In the rows, 128 means zero.
The rows of D fall into 3 groups, and each row is roughly a mix of its group's hidden directions; one row fits no group.
D, 139 rows:
[[142 194 102  72 104 149 122 126 159 106  89 140  86 146]
 [123 146 129 109 118 135 115  86 144 142  39 176 140  98]
 [ 90 133 184 113 171 173 158 150  96 100 150 155 163 114]
 [126 130  88 176 127  69  83 183 144 130 130  86 124 116]
 [102 113 155 150 114 181 146  91  58 149 128 112 152 168]
 [180 137 167  82 177 129 121 158 128 146 139 169  97  85]
 [135 122  78 101 156 139 174 157 145  78  92  88 167 110]
 [170 120 141 105 101 172 115 165 146 117 105 180  63 129]
 [107 152 153 192 103 100 123 175  75  87 105 127 142 139]
 [ 67 167 113 156 185 149 130 187 116 125 144 123 109 108]
 [110 113  81 105 117 155  55 131 111 137  96  95 139  77]
 [133 186 148 107  79 133 140 110 163 123 115 185  77 144]
 [164 130 123  81  65 160  95 143  97 104 163  85 120 120]
 [160 119 149  58 131  80 145 106 123 139 173 128 112  76]
 [106 123 108  85 115 148 208 188 154 128 131 130 107 111]
 [147 120 167 109 174  50 146 160 144 146 162 120  97 124]
 [163 125 120 144 118 149  61 142 126 134 148 133 129  42]
 [144 127 158 129 130 134 209 121 126 140  79 174 174 116]
 [178 120 142 144 123 152 122  76  98 121 153 157 163 196]
 [144 156  91  59 123 159 118 129 132 182 144 132 108  75]
 [ 76 149 149 137 159 197 175 102 106 130 109 160 152 129]
 [ 66 134 129 122 113 115  70 151 110 151 158  70  91 135]
 [134 167 158 125  95 188 122 128  82 125  83 101 130 179]
 [153 113 150 103 129 114 173 116 152  88 115  73 176 179]
 [138  78 108 154 182 124 170  81 158 142 135 150 166  95]
 [126  73 148 126  91 122 104 124  70 133 127 133 164  61]
 [119 127 112 162  84 145  78 152 117 127 166 161  65  93]
 [113 144 139 140 165 106 105  51  98 141 105 172 105 168]
 [193 144 142 101 114  76 159 105 130 124 190 148 126 104]
 [154 113 148 148 116 137 100  47 152 129  65 142 146 144]
 [177 146 108 129 156 154 125  91 172  54 112 129 104 149]
 [135 136 137 205  87 128  76 118 121 120  82 105 151 155]
 [139 147 172 138 108 214 101 124 152 155 103  97 154 130]
 [137  86  58  88 163 113 121 164  91  95 108 112 142 145]
 [ 79 132 100 127 120  97 130 155 145  57 188 112 150 128]
 [ 85  73 119 165 163 111 151 154 128  68 139 169 139 116]
 [105 116 107 156 157  79 146  91 115 100 204 128  96 137]
 [ 86 102 169 151 147  95 128  78 139 133 104 182 139 177]
 [199  64 136 146 114 118 145 175 111 150 110 161 122 122]
 [159 101  82 124 162  72 193 126  96 114 133 129  95 129]
 [149 141 177 160 133 133 185 135 143 113  60 148  90 109]
 [109 166 160 169 100 156 209 124 132 106 126 140 163 145]
 [124 117  90 147 149  89 123 134  90  97 185 120  78 178]
 [168  93 172 119  70 108 147 114  74 128 177 120 129 133]
 [108  92 134 126 137 118  74  79 151 137 103 183 177 101]
 [ 67 102 121 138 128  51 130 143 114 172 134 165 110 121]
 [ 93 149 109 195 180  88 119 185 147 129 128 117 130 135]
 [142 114 175 149 187  88 143  86 119  89 112 120 160 168]
 [130 122 151 159 203 116 106 165 112 177  98 155 120  93]
 [ 95 110  84 149 130 146  54 171  94 131 117 110 122  87]
 [134 105 135  80 109 138  91  86 114 176 191 153 156 114]
 [109 144 130 151 120 164  68  83 113 134 153  64  95 149]
 [ 99 106 123 205 152 102 112 169 148 143  73 150 129 129]
 [ 52 133 112 115 115 103  64 150 113 140 154 110  94 151]
 [ 93 132 108 102 121 124  95 126 118 195 201 131 114 161]
 [190  89 135 117 153 125  62 110  98 159 116 163 141 108]
 [ 78  57 150 135 129 145 121 106 131 169 119 149 178  95]
 [140 169 167 136  99 147 210  96 110 127 156 119 148 154]
 [ 95 151 167  76 146 185 176 113 133 105 118 141 163 103]
 [111 126  96 165 152  84 114 127 120 164 167 101  58 155]
 [118 113 114 139 135  57 141 114 165 152 170 157  79  88]
 [121  93 166 139 108 178 112 163 153 163 103 180 174 137]
 [189 118 164 139  92 135 124 112 104 190  76 102 135 123]
 [142 136  63  94 187 103 172 145 151 107 138  91 115 115]
 [148 140 117 194 121 163 172 146 124 156  86  74 125 155]
 [104  75 127 128 103  70 113 113  97 125 144 110 171  69]
 [159 168 100 131 159 111 185 146 150  91 143 174 113 172]
 [171 121 144 142 143  97 149 130 155 134 156  82 140  45]
 [109 178 159 146 145  96 172 144 120 122  85 118  84 183]
 [103 135 137 154 136 105 119 132 127  68  91 191  71 107]
 [138 125 137 167 104 156 113 145 117 136 135 179  66  62]
 [104 167  86 156 135 135 147 152 150 118  64 121  65 148]
 [147  80 174 175 124 150 139  68 123 131 151 135 167  91]
 [117 149 147  83  96 116  89 155 188 193 138 112 136 123]
 [ 81 147 102 159 131  82 145 166 148 156 108  93  97  75]
 [159 135 133  52  94 152 176 110 167 155 112  99 137 140]
 [128  67 152  81 120 123 109 115 115  98 166 127 107 195]
 [172  99 123 139 202 122 134 100 138  82 167  92 113 137]
 [ 85 142 105 180 133 114 143 149 154  80 156 121 137 196]
 [190 165 122 157 118 119 123 106  86 131 189 112 171 144]
 [138 164 118  80  90 156 140 161 105 193 167 116 111 100]
 [117 123 124 136 111 135 171 194 148 139 101  80 195 126]
 [146 102 131 101 149  64 113 118 150 158 138  82  87 181]
 [175 143  93 147 165 105 183  91 115  86 125 166 128 159]
 [193 118  98 144 147 195  98 139 154 140 114 108 107 167]
 [137 117 163 140  86 114 111 119 136 141 138  77 191 190]
 [174 140 111 144 140 115 140 145  62  73 149  96 115 174]
 [125 127 132  87 128 130 146 140 198 135  76 136  60 143]
 [108  58 122 122 102 130 109 152 130 182 138 148  64 139]
 [206 154 131 174 123 102  88 106 164 121 130 162 129 104]
 [126  96 137 173 155 123 167  99 131 100 183 187 153 150]
 [ 91 155 134 157 187 121 156 140 166 105 135 125 147 197]
 [120 142  94 165  95 165  92  88 102 165 105 168  79 124]
 [ 95 120  75  82 155  81 139 122 112  62 154 138 137 124]
 [154  98 176 107 100 121 174 171  98 101 128 131 172  84]
 [ 93 135  98  89 157 125  97 179 126 102 179 117  76 104]
 [ 76  90 148 174 150  93 144 150  88 140 184 125 147 147]
 [142 110 145 202  96  81 164 144 125 149 112 172 109 104]
 [ 87  93 133 156  98 111  93  83 105 100 143 183 130 173]
 [135 103 137 142 146 108 117 141  78 139 161 187 119  54]
 [177 146 137 116 138 144 207 123 127  68 131 156 154 135]
 [188 150 115  61 140 122 127  72 143 120 172 147 131 127]
 [124 113  76 125 160 134  55 185 152 143 134 102 126 150]
 [148 107 126 106  89 131 100 139 183 151 110 203  94 113]
 [151 122 158 136 133  79 120 204 138 129 128 133 121  59]
 [125  71 153 163 116 140 131 127  92 112 153 181 171  78]
 [171 158 135 172 127  74 150 166 160 163 120 107  85 150]
 [ 77 147 151 140 183 123 142 155  91 117 169 102 179 104]
 [121 168  97 142 144 102 102 118 103  98 174  78  78 165]
 [125 136 137  66 163  97 143 172 150  84 122 134 155  72]
 [124 116 139 191 125 151 129 109 117 168 153 161  51 142]
 [180 133 113 148 169 166 162  86 128 122  93 127  70 104]
 [123 156 150 141 131 169  97 176 115 116 166  52 134 156]
 [123 157 160 146 196 100 182 127 174 141 117 150 130 164]
 [137 157  65 140 110 113  88 144 164 155  84  86 107  93]
 [157 139 160  86  66 106 154 116 136  94 131 163  96  80]
 [ 76 132 182 113  76 176  83 141 141 158 115 135 144 125]
 [115 121 109  88 127 117 215  87 112 122 102 156  91 132]
 [122 120 139 206  80 152 141 123 139 125  74 143  90 154]
 [ 84  94 176 112 125 141 157 173  95 129 131 154  80  85]
 [121 117 152 210 109 122 114 123 118  87 114 158  71 147]
 [145 119 150 128 132  97 101 146 107  62 127 110 205 100]
 [174 150 172 120  96 141 104  55 111 167  96 138 133 132]
 [137 108 107 117 105 140 118 198 183 109 144  85 154  85]
 [ 65 157 150 164 162  85 127 174 117 149 118 166 100 136]
 [169 128  91  88 124  86 144 114 111  48 144 146 111 113]
 [130 115 149 123  69 115 106 132  58 154  72 139 100 146]
 [155 168 100  96 126  89 144 110 101  42 136 138 122 132]
 [ 60 136 118 144 179 154 134 137 173 119  69 138 147 141]
 [ 80 129 117 104 107  85  73 176  88 127 144  87 103 131]
 [139 153 154  97 176  90 146 122 112  62  86 153 133  95]
 [139 158 129  88 199 187 113 103 104 149 133 163 131 109]
 [109 106 119 146 117 117  81 101 206 109  71 137 132 148]
 [132 108 123 132  41 166  90 119 110 153 160 159 125 101]
 [148  89  78 141 116 166  81 129 135 122 187 128 106  81]
 [ 91 101 166 118 166 147 163 127 139 144 103 163  71 179]
 [147 162  79 123 161  83 152 113 172 119 159 127  67 122]
 [117 131 142 148 119  57 185 107 110 135 165 151  75 118]
 [122 185  94 109 147 145 145 171 100 168 118 135  83  79]]
One row of each group comes first, with its name. Which group is each row after those in?
[144  87 131 184 194 129 153  92 156 105  94 113 142 150]  (36)
[ 66 129 107 121 140 157 115  88 123 164  68 156 148 166]  (31)
[147 133 115  93 140 148 113 149 181 100 127 155  64 185]  (7)

[152 112 145 126 129 141  97 149 104 165 198 137 147  59]  (36)
[100 116  91  90  86 139 151 178 190 133 143  93 123 155]  (36)
[137 119 141  52 115 120 191 134 167  97 122 101 150 154]  (36)
[157 154 125 138 154 131 167 174 170 114 115  65  79 135]  (36)
[124 183 115 113 111 127 123  92 116 160  55 106 145 176]  (36)
[101 157 153 161 210 107 157 154 128 165 115 137 139  99]  (7)
[123 178 120  81 114 120 158 123 165  92 162  64 154 141]  (7)
[155 145  87 107  66 172  88 122 133 176 126  91 147 114]  (36)
[165 129 198 142  77 155 128 164  80 123 112 112 155 127]  (31)
[138 104  84  84  91 139 101  77 112  62 138 136 149 139]  (36)
[ 92 119 111 180 161  98 123  83 157 159 149 188 126 148]  (31)
